In the data rows, zero lies at 4.5, halfway between 4 and 5.
Here are some points:
[6 4 3 7 4 7 3 4 3 4 7 1 3 6 3 5 7 5 3 4 4 4 2 4 3 3 5 3 5 4 6 4 5 3 6 5 5]
[6 1 5 3 4 5 2 0 4 4 8 8 7 2 0 4 4 3 4 6 7 5 4 3 4 7 3 5 5 7 3 6 5 8 7 1 1]
[4 4 4 6 4 6 2 5 5 2 4 4 6 4 5 4 4 5 5 5 3 6 8 6 3 4 6 6 5 7 3 3 4 5 2 5 3]
[6 9 4 3 4 5 6 8 7 5 2 6 4 4 6 6 6 3 9 3 5 5 5 5 4 6 8 6 4 6 5 5 2 4 5 2 5]
[4 5 5 3 7 5 4 2 4 3 4 7 4 4 6 6 6 3 5 6 4 5 6 6 4 4 3 4 6 5 5 6 5 4 5 5 5]
[3 6 6 4 5 2 5 5 3 4 3 5 4 6 5 4 5 5 4 5 4 5 4 2 5 5 3 5 4 3 2 6 5 5 5 5 5]
[2 2 6 7 3 5 3 7 5 3 3 3 4 1 4 1 3 7 4 6 7 5 4 5 9 1 4 6 2 2 6 0 7 6 4 4 1]
[3 4 3 4 4 2 6 3 2 6 4 3 3 6 4 6 3 6 5 5 3 3 2 3 2 2 4 4 4 6 4 3 5 3 6 5 7]
[5 6 4 9 0 0 9 0 7 6 5 7 6 0 3 4 0 9 3 6 7 4 0 8 1 4 4 0 9 9 7 0 9 3 4 4 3]
[5 5 4 5 5 5 4 5 6 5 5 4 4 3 5 6 4 3 5 5 4 5 5 7 4 3 5 3 6 6 6 5 4 4 5 4 5]
[4 3 4 5 4 4 5 2 4 3 5 8 6 4 3 4 2 6 4 5 4 4 5 5 2 5 5 4 8 5 5 4 5 5 5 5 4]
[4 5 3 5 4 5 5 4 4 4 4 2 4 5 5 5 5 5 4 5 5 5 4 3 4 5 5 5 4 4 4 5 4 5 4 4 5]
[3 4 4 5 3 4 6 0 3 1 6 8 2 0 4 7 2 9 3 8 7 2 4 4 6 6 4 0 7 4 5 3 8 5 7 5 2]
[5 9 6 4 4 5 6 9 5 5 5 7 5 9 2 6 3 3 4 5 4 3 9 2 3 4 6 5 1 3 3 2 2 3 5 5 4]
[6 4 6 6 6 5 4 4 5 5 5 5 4 5 5 4 4 4 4 4 4 5 4 5 5 4 4 2 4 5 6 5 4 4 4 5 4]
[3 4 5 3 7 4 4 5 3 5 3 4 4 6 4 6 4 3 4 4 3 3 4 4 6 4 3 5 3 3 4 5 4 4 5 6 6]
[6 3 4 5 5 6 4 4 4 5 5 5 4 5 5 3 5 5 6 3 5 5 3 4 3 6 6 5 5 4 5 4 4 6 5 5 5]
[7 1 5 4 4 8 5 0 6 4 7 3 4 0 3 4 7 4 6 5 9 6 3 7 9 8 4 8 5 5 5 4 5 7 7 2 2]
[5 4 4 5 5 4 3 6 4 6 5 3 5 7 5 3 5 4 4 3 4 6 5 5 5 4 4 5 4 5 3 5 3 5 4 5 7]
[3 1 1 6 3 6 6 4 4 6 3 5 4 5 4 4 1 6 5 6 4 5 4 2 3 7 6 4 5 6 4 6 3 6 4 4 6]
Here are 10 more points, each followed by its number:
[2 5 5 3 5 4 4 4 4 3 5 5 4 6 4 6 5 2 3 6 3 4 6 3 5 4 3 4 3 4 4 7 5 4 4 5 4] 0
[5 4 4 5 5 5 3 6 5 6 5 3 5 6 6 2 4 4 5 4 5 5 4 6 4 4 4 5 4 5 3 5 4 5 4 4 6] 1
[6 6 5 6 3 6 4 6 4 6 5 5 5 4 3 3 6 5 4 3 6 7 4 6 4 5 6 6 2 6 5 2 5 5 4 2 4] 2
[4 7 6 3 6 3 6 6 5 4 2 9 5 7 5 7 3 2 4 8 0 6 9 3 3 4 4 3 4 2 3 9 1 1 3 5 4] 3
[4 5 4 4 4 4 3 4 4 4 6 4 4 4 3 4 4 5 4 5 5 4 3 5 5 4 4 4 4 4 4 4 5 4 5 4 5] 4
[4 5 5 4 4 4 4 5 5 4 4 4 5 4 5 4 5 5 5 3 4 4 5 6 4 4 5 5 6 6 4 3 5 4 4 5 5] 5
[5 6 4 6 4 6 5 4 3 2 6 5 5 5 3 6 7 5 5 4 3 8 4 8 3 2 2 3 5 6 7 4 5 3 4 5 7] 6
[4 4 5 3 4 3 6 4 2 5 6 4 5 6 2 5 3 3 2 3 3 2 6 1 5 6 5 7 2 2 3 5 6 5 2 5 5] 7
[5 5 3 5 4 4 3 3 4 4 7 5 4 4 4 3 4 7 4 4 5 4 4 5 5 5 4 4 6 4 5 4 5 6 5 5 4] 8
[2 6 4 3 7 6 3 9 4 6 3 2 3 4 6 5 3 5 5 6 5 5 4 4 6 6 5 5 4 4 3 5 3 5 5 4 6] 9
Which of these numbered points is nearest to each point below by angle, seen from the average point of the first points? Its number follows each.
[3 7 5 3 7 3 6 6 5 4 2 6 6 9 4 6 3 0 3 9 0 5 9 2 0 4 2 4 3 2 3 9 2 0 3 5 7] > 3
[5 5 4 5 3 5 5 5 5 4 4 5 5 5 4 4 5 5 4 5 6 5 5 4 5 4 5 4 4 5 5 4 4 6 4 4 4] > 2
[4 4 5 4 5 4 5 5 4 5 5 4 5 5 4 4 4 3 4 4 4 3 5 3 5 5 5 6 4 4 4 5 5 5 3 5 5] > 7
[6 8 4 6 5 6 5 5 1 3 6 7 5 7 3 6 7 6 4 4 1 8 4 8 0 2 3 1 4 6 7 4 6 1 4 5 7] > 6
[4 4 6 4 6 3 3 2 4 3 5 5 5 5 5 4 6 3 3 7 5 5 4 4 5 4 1 4 4 3 4 9 5 4 5 5 4] > 0
[3 4 7 3 4 3 4 5 4 5 6 5 5 6 2 5 3 4 2 4 4 3 6 1 5 6 5 8 3 2 2 6 5 5 2 3 5] > 7
[4 3 4 5 5 5 6 5 3 5 4 6 4 5 4 5 3 5 5 4 4 5 5 3 5 5 4 5 3 4 5 3 5 5 4 4 5] > 7
[3 6 2 5 4 5 2 4 3 3 8 5 4 6 4 2 4 7 5 6 6 3 4 4 5 3 3 6 7 2 5 4 6 8 5 5 6] > 8
[3 5 4 3 5 5 3 6 5 3 4 4 5 3 5 4 5 4 5 5 6 4 4 5 6 4 4 6 4 4 4 6 4 5 5 4 5] > 9
[5 1 4 6 3 6 7 2 1 6 7 1 3 4 3 7 6 4 2 2 4 7 5 5 5 7 5 6 2 4 1 6 5 3 3 4 6] > 7
[7 5 6 5 2 4 7 3 5 4 5 6 6 3 4 5 6 5 4 3 6 6 4 6 5 5 5 4 5 5 6 5 6 3 6 3 3] > 2
[5 4 6 4 5 3 4 1 5 2 7 5 6 3 5 4 5 2 3 6 4 5 3 5 6 5 1 4 5 4 4 9 6 5 5 4 3] > 0
[5 3 6 4 5 4 3 1 6 2 7 5 7 2 5 4 4 2 4 7 5 5 4 6 8 5 1 4 5 3 4 9 6 5 5 5 3] > 0
[8 6 6 6 6 6 5 4 7 6 5 5 3 6 7 7 5 3 5 5 5 5 4 3 3 5 6 2 5 4 7 7 1 3 6 4 3] > 3
[0 0 4 4 3 5 3 4 4 2 2 0 7 4 4 2 3 3 3 9 1 5 9 5 7 3 2 9 8 6 3 9 9 5 1 7 7] > 0
[4 5 2 4 5 5 2 3 5 4 8 6 4 3 4 3 4 7 5 5 6 4 5 6 3 4 4 5 7 5 4 4 4 7 6 4 5] > 8
[6 8 4 7 6 7 2 4 2 3 6 9 6 3 1 7 7 7 4 4 3 9 5 9 0 2 2 0 8 7 7 3 5 0 4 2 7] > 6
[6 4 5 5 4 4 6 4 5 5 5 6 5 4 5 4 5 5 5 4 5 5 4 5 5 5 5 4 5 4 5 5 5 4 4 4 4] > 2
[5 6 1 4 3 5 1 3 5 4 8 6 4 3 3 3 5 8 5 5 5 3 4 4 4 4 4 5 9 4 5 4 5 7 6 5 6] > 8
[2 6 0 0 2 0 6 1 7 0 3 9 8 1 3 7 0 0 4 9 7 0 9 0 5 9 1 4 9 0 0 9 3 8 9 9 0] > 0
[6 5 4 6 5 5 3 7 6 6 5 4 6 7 5 3 4 4 5 4 4 4 5 5 4 4 5 5 4 6 3 5 3 5 4 5 6] > 1
[4 2 4 7 3 5 7 1 1 7 7 0 3 4 3 8 7 4 3 1 3 6 5 5 3 8 6 6 2 6 2 8 5 3 3 3 6] > 7
[4 5 3 4 5 5 3 4 2 4 6 3 4 4 3 3 5 5 4 5 5 4 3 4 6 4 4 5 2 4 4 5 6 5 5 4 6] > 4
[6 0 3 3 9 8 3 4 6 8 3 2 2 2 5 4 2 3 6 5 5 4 1 4 8 5 4 5 3 3 5 5 3 6 7 3 6] > 9
[5 3 4 5 5 6 4 3 4 4 5 6 5 5 3 4 4 5 5 4 5 5 5 4 3 5 4 5 4 6 6 5 5 5 5 4 5] > 6
